Where one turn sends some rows of the set: a few examples, then the rows asked:
tesa: [  7   2   9  -6   3   1   0 -27   2 -10  10   0   4 -18 -16  -3   3]
muner: [ -2  14   5  -3   1  -3  -9 -21  10  -9  14 -14   5  12  -1  -3  10]
fik: [  5  -3   3  -8   4  -5  -5 -28  -3  -8  10  -2   5 -19 -12   3   6]
pamo: [  0  15 -13  -9  -4  13   6 -20   8  13   5  -4  16   3  -1   1   0]
kefi: [  0  15  -9 -16  16 -12   7 -22   0 -10  -1  -2  13   1   0  11  -1]
mizur: [ 11  21  -3  -8  14 -11   3 -24 -11  -1  12   8  -1  12   6 -10   6]
Naton: [  0  19 -11  -8 -11   9  -1 -19   7  11   3 -10  14   2   1  -2   1]
ven: [ 15  21  -2 -11  10 -11   3 -21 -10   7  14  13  -3   5   2 -12   4]
sak: [  4  -3   9 -14   7  -4   1 -25   1  -6   7  -2   6 -18 -12   2   3]
muli: [  5   4  12 -25  -6  -8   6 -22  -1  13   3  -3   3   0   6  -3  11]
ferum: [  5   0   3  -5   5   0  -3 -30   4  -7   7  -1   1 -19 -14   1   3]
Mekaz: [  2  23 -15 -11  -3  10   2 -23   7  16   6  -4  14   0  -4  -3  -2]
gekep: [  1  18 -16  -6  -3   8   0 -24   4  16   4  -6  16   0   0  -1  -3]
debe: [  5  -2   6  -7   3  -1  -5 -29   1  -5  10  -1   5 -16 -18   1   3]
tufut: [  9  -2   4  -6   4   1  -2 -25   3 -11   9  -3   4 -19 -11  -1   4]
Baf: [ -2  21 -16  -9  -4  13   5 -20   7  11   3  -3  11   1  -2  -4  -2]
fupe: [ 13  19   0 -12  11  -8   1 -21  -9  -1  15   8  -3   7  11 -14   0]
bape: [ 14  19   1 -11   9  -7   0 -22 -10  -2  13  15  -3   6   2 -16   3]
noz: [ 11  19   1 -12  11  -6   4 -20 -13   3  17  13  -3   7   4 -11   4]
Gise: [ -4  15 -11 -17  14 -14   7 -24  -4  -8  -4  -4  13   2   2   5  -1]
zino: [ 17  21   1 -13  11 -10   0 -25  -9   1  13  11  -3   3   7 -13   4]
nad: [  1  19 -16  -7  -1  12  -1 -23   5  12  -1  -6  11  -1  -2  -2  -4]
lodo: [ -2  13 -13 -19  17 -11   7 -20  -4 -10  -3   2  13   1   1   2   1]
repim: [  6   3   8 -26  -9  -9   7 -23  -1  12   3  -6   8  -1   5  -7   5]
gaka: [ -5  14   6  -2   1  -3 -11 -22   5  -5  14 -10   3  12   2  -5  14]
Ded: [  8   1  12 -21  -9  -9   5 -24   3  12   3   0   4  -5   7  -3   8]
Mirof: [ -4  16   2  -4   0   0 -10 -25   6  -7  18 -14   5  13  -2  -2   9]

pamo turns into fik
tesa turns into ven
Where do these go?
Gise turns into muner
mizur turns into Naton
Mekaz turns into ferum
repim turns into kefi
Baf turns into debe
gekep turns into tufut
Mirof turns into Ded

